A single turn carries every row of the set below to another of its rows. Some are shown first; where does it send the rows asked next?
q_976: [-30.7  -4.8  23.6  -1.6   1.3  -2.6   1.8   0.2  -0.9 -11.7   3.2  -0.2
 -17.7   3.3   5.9   4.5   1.7  -0.3 -20.6  -1.9  14.3  -0.7  -0.9   0.7
  -7.0  -5.8   2.0   3.0 -17.3  21.9  -9.6]
q_678: [ 12.0  -5.5  -9.7  -8.6  -1.5   1.8   3.8  -2.9   4.0   2.5   0.1  -3.2
   9.0   1.0   1.0   2.2  -6.7  -4.3  18.2   1.6  10.8  -2.7   0.5   3.7
  -4.0   2.0   0.4   5.3  14.7 -11.7 -29.8]
q_256: [-23.1  14.5   9.2   0.8   3.9   4.2   2.2   1.0  -8.3  -9.0  -6.0  -8.8
 -12.6  -2.0   2.3   8.0   8.6   1.3  -9.1   1.2  -4.9  15.4  22.2   3.0
  -4.9  -8.7   6.6   4.5  11.9   3.1  24.1]
q_947: [  8.0 -11.4   2.1   9.9   8.0   0.9   9.4   4.2 -20.7   4.2  -0.5   8.6
  -7.0   2.9   6.0  -0.2 -24.9  -1.4   9.6   3.3  -0.7 -16.7  15.4   0.0
  -3.0  -2.2  11.1   0.1  11.8  17.9   5.1]
q_126: [-32.4  -2.5 -12.1  -9.8  -7.0   3.1  -5.3   4.3  -5.9   6.4   3.5  -4.4
  -8.9   7.7  -3.0  -6.3  13.7   1.9  19.7   7.4  -0.5  -8.3  14.2   4.9
  -1.9 -13.1  -3.4  -7.1  -1.0  -2.9 -10.1]
q_78: [  7.9  -1.1 -13.1 -14.8   8.0  17.3   9.4   6.3 -10.6  -8.4   6.7   2.6
   8.1  -3.7  -6.3   2.2  -3.1   3.3   1.5   9.7   8.8   9.3  18.5   3.3
  -5.8   5.3   4.5  -4.6  -3.8  18.6 -18.1]
q_279: [-32.5  -2.5   3.9  29.3 -12.0  -1.3  -4.9 -13.7  -3.4  -0.4  -9.7   2.4
  -6.6   6.4   0.2   0.7  -2.1 -13.9   0.7   4.1  -4.0  10.9  -7.0  -4.4
  -7.9  -8.4  -5.0  -3.6  10.4  13.2 -14.3]
q_422: [-41.5  -0.9 -13.0  14.0   0.1  -2.3  -6.3  -2.9   5.8  17.9   0.4  -4.1
 -13.5   6.1 -10.4   1.1   2.8  -4.5  -1.7   0.3   0.7   3.0  -5.3  -4.3
  -0.6  10.7  -5.0   4.8  -5.7  15.3   5.2]
q_434: [  9.4  -7.8  -9.4 -11.6   2.5  -4.0   1.3  -2.4   9.3   4.8  -1.5  -2.2
   4.4   0.8  -3.1   7.3 -15.5  -2.2  16.5   1.0   4.6   2.8  -2.1   3.2
 -11.5  -2.8  -2.7   6.8  16.2  -6.2 -26.6]
q_209: [ -2.1  -9.4   8.1  15.5  -0.2  -3.6  -4.7  -2.0  10.9  13.1   0.8   3.9
  -6.3 -11.0  -7.3  21.2 -15.3   3.8   3.4   5.5   2.4  -2.9 -18.5 -17.9
  -0.5 -20.9   7.9  -5.3 -10.0  -2.6  -4.9]
q_281: [  9.9  -0.1   6.9 -19.2   6.1  -8.0  -3.8  -4.0  -1.2   3.2  -7.6   0.2
  -7.4   2.7   2.4  -7.3   5.6  -6.1   2.3  -8.6  10.9   8.5 -19.5   0.4
  -7.4   4.2   6.4   6.2  -9.5 -15.7  21.7]
q_125: [  6.0  -2.8  -2.1  12.9   0.8  -0.6   5.1  -0.5  -1.9   3.9   4.5   0.0
 -18.2  -2.7   4.4   2.5   4.8  -8.4 -40.5   0.5 -16.6   4.8  -0.9   2.4
  -4.0 -15.3   5.7  -0.6  -3.0   3.1   8.9]
q_726: [  5.7  -7.3   8.5  23.7  -9.2  13.0  -1.4  -8.4  -2.0   9.9   1.7  -7.2
  -4.3  -2.9  -2.9   9.5   2.9   0.9   8.3  11.8  13.5  -6.4 -14.0 -19.1
   6.9 -12.7   8.3 -12.3 -11.5 -10.6 -10.0]
q_427: [  7.3  -2.3 -10.7 -15.9   9.9   7.6   4.6   2.2  -5.0  -2.5   1.6  -2.5
   3.8  -3.4 -11.9   4.2  -7.8   4.1   1.5   5.2   3.3  15.2  19.5   3.5
 -16.8  -0.7  -3.0  -2.8  -2.9  24.7 -14.6]
q_151: [  9.4   0.4  -3.9  17.0  -4.1   6.1   7.3  -2.0  -8.3   0.1   6.5  -2.8
 -12.4  -0.6   9.0  -5.1  15.2 -12.2 -38.0   0.3  -7.4  -0.7   4.3   3.0
   4.9 -10.1   8.6  -3.2  -4.0  -3.5   4.0]
q_240: [-22.2  -3.5  19.3   9.0 -11.9  -2.5  -5.5 -15.5   4.3 -13.7  -3.4  -8.2
 -13.3   7.8   8.3  -2.8   3.8 -12.3 -14.4  -2.8  18.9   3.9  10.0   1.6
  -6.0  -4.5  -5.8  -2.1 -17.5  22.4  -6.2]
q_358: [ 12.5  -9.5   3.1  15.2   2.3   2.2   6.6  -3.5 -23.4   4.9  -4.0  -1.1
  -5.8   6.7   5.4  -6.4 -17.0  -4.8  13.6   1.3   3.7 -15.9  21.3  -0.5
  -4.2  -1.1   6.1  -2.1  11.1  16.4   3.7]
q_672: [-21.2  15.6   5.3   5.0  -1.3   3.2   0.9  -3.1  -5.0 -13.5  -7.1  -5.8
  -6.2  -2.9   6.3   5.7   9.2  -5.4  -7.2   0.2  -1.1  14.0  27.6   4.6
   1.8  -6.6   7.0   3.7  12.0   1.1  26.2]
q_59: [-25.9  -5.3  14.1   6.0 -11.1   9.5   0.9  -6.1   2.5 -21.5   4.0   7.0
 -11.2   6.0  16.3   3.9  -2.7 -11.2 -16.8   8.7  17.3  -1.2   0.5   2.3
   5.8  -0.6   5.1  -4.5 -16.6  19.2  -4.2]
q_173: [  9.9   0.0 -16.1 -11.1   3.1   7.0   3.7  -2.1  -0.8  -8.7   1.4   1.8
  13.9  -5.4  -6.7  -0.4  -8.1  -4.0   4.5   2.3   9.4  12.5  26.6   5.3
  -6.4   2.5  -0.8  -4.3  -4.0  20.8 -13.7]
q_104: [ 2.4 -4.4  4.1  7.1 -1.7  0.1  1.2  1.7 22.6  8.4 10.9  0.5  2.8 18.8
  3.6  6.6 -3.0 -0.8 -7.5  0.5 -2.0  2.4  7.0 -6.5 -6.6 -7.8 -3.2  0.4
 -6.9 23.7 34.5]
q_442: [-36.8   0.2  10.6  23.1  -2.7  -0.4   3.5  -1.3 -17.0   2.0  -3.3   1.2
  -6.3   3.4  -1.8  -2.4  11.9  -3.6  -4.2  -1.8   1.9   1.3  -8.7  -3.9
  -3.9  -4.9   2.0   1.4   8.6   7.0 -25.7]
q_378: [  6.6   0.8  -3.5  15.5  -2.8 -10.3   2.6  -4.1   0.9   2.3   2.7  -0.1
  -7.6  -5.7   6.0  -3.8   8.9 -14.8 -38.4 -11.0  -9.2   1.6   9.0   4.6
   2.0 -14.7   4.5   1.5  -4.1  -0.3   6.9]
q_574: [-40.7  -0.1 -13.5  15.4  -1.1   9.0  -0.3   1.3  -3.4  13.7   5.4  -2.0
 -11.3   7.5  -5.4  -1.4  10.9  -2.5  -1.7   5.8   6.2  -3.7  -6.7  -4.1
   9.0  16.9   1.8   2.6  -6.0   9.3   1.2]
q_72: [ 10.5  -2.5  16.6   5.9  -0.6  -0.8   9.9  -1.5   2.3   3.2   2.5   1.9
  17.5   2.8  -9.0  11.0   5.1  -4.4  -8.9  -5.4   0.4  12.7 -10.1  -0.5
  -4.4   2.3   3.8   1.7  -4.9  -0.9  36.3]
q_993: [ -5.6  11.4   3.2  -0.5  -3.6   1.1  -2.0 -12.1  17.2  -2.7  -6.2  -7.5
   1.4   9.8   3.5  11.1 -15.3  -8.3  16.1  14.9  14.2  -7.7 -12.4 -15.7
 -11.3  -2.9   1.2  -7.3  12.2  -1.3 -18.2]
q_15: [ 11.6  -2.0  19.1   7.3  -1.3   6.5  12.2  -0.7  -4.7   4.2   3.8  -3.0
  14.2   5.8  -9.5   8.9  12.0  -1.9  -8.2  -1.8   2.1  11.5 -11.1  -1.2
  -4.6   3.9   4.1  -0.4  -5.5  -2.9  33.2]
q_631: [-34.9  -2.7 -16.3 -11.0  -6.5  -2.6  -6.1   6.7   2.2   2.7   4.5   6.1
  -3.2   2.4  -0.5  -2.1   4.5  -2.4  18.7   5.9  -2.3  -9.9  14.5   6.0
   3.2 -14.1  -0.6  -4.7  -0.7  -2.0  -6.4]
q_592: [-31.9  -5.0 -17.1  -7.7 -10.5   2.7  -8.6   0.3   2.3   4.9   1.1   0.1
  -9.7   8.2  -2.1  -1.7   2.9  -2.6  20.8  13.1  -6.2  -3.3  12.2   4.6
  -3.9 -15.4  -5.5  -9.2   0.7   1.7  -3.0]
q_199: [ 24.4  -0.6  -2.5  -3.7   5.4  -6.7   9.6   2.3  16.2 -14.3   5.4   8.4
   5.7   1.9   0.8  -4.9  15.9  -6.8 -14.0 -11.9   4.1  -3.6 -12.8  -8.3
  -0.8 -10.9   6.1   1.0  -3.7  20.5   1.1]
q_890: [ -0.3   2.5   5.7   5.2   1.4  -1.7   8.8  10.7  12.5   3.3  17.8   5.3
  16.2  12.2   8.8  -1.1  12.9   0.0  -9.4  -9.6  12.8 -12.3  13.3  -4.0
  12.0   0.0   7.0   5.4 -10.1  12.1  23.4]
q_762: [ 10.1  -0.7   3.5 -19.0   4.4  -1.3  -2.6  -2.8  -0.5  -1.1  -4.8   6.3
  -7.2   3.3   6.2  -4.3   1.6  -7.4   2.6  -2.0  10.5   7.2 -23.2   0.4
  -3.1   6.1   9.5   3.5  -8.6 -16.4  23.6]
q_974: [-38.8   2.3 -17.4  18.4  -5.7  -2.5  -5.7  -4.5   5.6  12.4   1.4   0.2
  -3.2   3.7  -4.5  -3.7   6.7 -10.6   0.7  -3.6   9.4  -2.4   2.1  -2.2
  11.5  14.8  -2.2   4.6  -6.6  10.1   3.3]
q_38: [ 10.7  -9.0  -8.1 -10.6   1.6   8.4   5.5  -0.8   1.4   4.2   0.7  -4.6
   0.0   4.7  -1.4   7.2 -10.3   0.7  16.8  10.4   5.5   0.7  -7.0   1.9
 -10.2  -0.2   0.1   3.6  16.0  -9.1 -28.6]
q_113: [  3.7  -2.1  12.8   5.9   3.4  14.8  10.7   8.3   0.0  12.8  16.3 -12.5
  -2.2  23.6   2.5  -1.0  21.3   8.8  -8.8   4.2   6.2  -4.7   4.0  -9.3
  -5.2  -1.3   1.4  -0.6  -8.4  16.2  22.3]
q_134: [ -6.7  14.7  10.5  -4.1   2.5  -2.3   2.0  -7.6   7.4   1.9  -4.3 -14.3
   2.1   8.1  -1.4   6.0  -1.9  -1.0  13.6   6.3  19.7 -12.4 -10.5 -16.0
 -12.4  -2.3   2.3  -2.8  10.4  -5.1 -27.6]
q_96: [10.6 -0.3 17.6  6.7 -0.4  0.0 12.3  1.0 -2.6  2.4  4.5  1.1 21.3  1.9
 -8.1  7.6 12.6 -4.0 -8.9 -8.5  5.5  8.3 -7.7 -0.2  0.7  4.7  5.9  1.9
 -7.0 -4.8 32.3]
q_366: [ 26.6  -3.8  -3.5  -2.1   3.1   1.2   7.7  -1.6  16.4 -13.7   3.4   4.2
  -2.6   7.8  -0.3  -1.8  11.4  -6.7 -12.9  -0.5  -2.6   2.9 -18.9  -9.8
  -6.8 -12.6   2.7  -4.3  -2.3  24.6   5.7]
q_16: [  8.0  -9.1   6.7  10.0  10.1  -7.7   7.7   2.9 -22.4   7.9  -2.6   1.5
  -4.8   1.8   1.8  -4.7 -17.9   0.2  10.3  -7.3   2.3 -18.1  21.2  -0.2
  -6.1  -2.7   7.8   3.4  10.7  16.3   0.9]
q_717: [-10.5  14.2   4.4  -5.9   3.7  -6.1   2.3  -2.5  16.2  -3.7  -1.3   0.2
   6.9   2.3   3.5  12.1 -14.2  -4.2  11.4   6.6  17.3 -15.1 -12.8 -14.5
  -4.6  -2.4   7.2  -0.6  10.3  -5.0 -23.4]
q_792: [-22.8  15.8   7.3   2.2   2.2   9.5   4.8   3.5 -11.2 -14.3  -3.3  -4.2
  -9.1  -2.8   7.6   7.3  11.4  -0.6  -8.9   3.7  -1.6  10.8  22.2   4.2
   3.7  -4.9  11.6   3.0  11.4  -1.3  23.0]
q_70: [-37.8   0.5   1.7  25.2  -7.6  -3.7   1.1  -1.8  -4.0  -7.4  -2.6  17.5
   3.8  -2.0   6.0   2.0  -2.5 -13.9  -3.0  -1.0   0.9   0.1  -6.7  -1.1
   7.3  -4.4   6.2   0.9   8.9   6.5 -17.8]
q_969: [ 13.3  -0.1   3.0 -15.1   0.3  -2.8  -5.0  -8.7  -0.3   0.1  -8.3   0.3
  -5.4   5.6   5.8  -8.6   6.0 -10.6   4.9  -3.8  12.9   8.9 -17.8   0.6
  -4.1   6.5   6.1   2.5  -9.0 -16.3  23.4]
q_581: [ 27.9  -1.0   0.3  -0.9   3.3   4.2  10.9  -0.9   7.7 -12.3   4.5  -2.6
   0.2   8.5  -0.6  -8.4  25.3  -4.5 -12.1  -5.3   5.7  -2.3 -14.5 -10.4
  -4.2  -8.5   4.2  -3.6  -3.7  18.9  -1.5]
q_984: [  1.4  -2.9  10.2  20.7  -4.0 -12.2  -5.2  -7.0   7.4  12.4  -1.2  -3.6
   6.2 -12.9  -6.8   7.8   0.6  -1.5   5.9 -10.9  16.9 -10.1  -3.6 -16.0
   7.9 -17.1   6.4  -2.4 -13.3 -10.4 -12.3]

q_240 moves to q_59
q_672 moves to q_792
Now find these:
q_984 moves to q_726
q_199 moves to q_581
q_890 moves to q_113
q_125 moves to q_378
q_70 moves to q_442
q_717 moves to q_134
q_358 moves to q_947
q_38 moves to q_434
q_427 moves to q_173
q_574 moves to q_422
q_631 moves to q_126
q_762 moves to q_281
q_72 moves to q_96

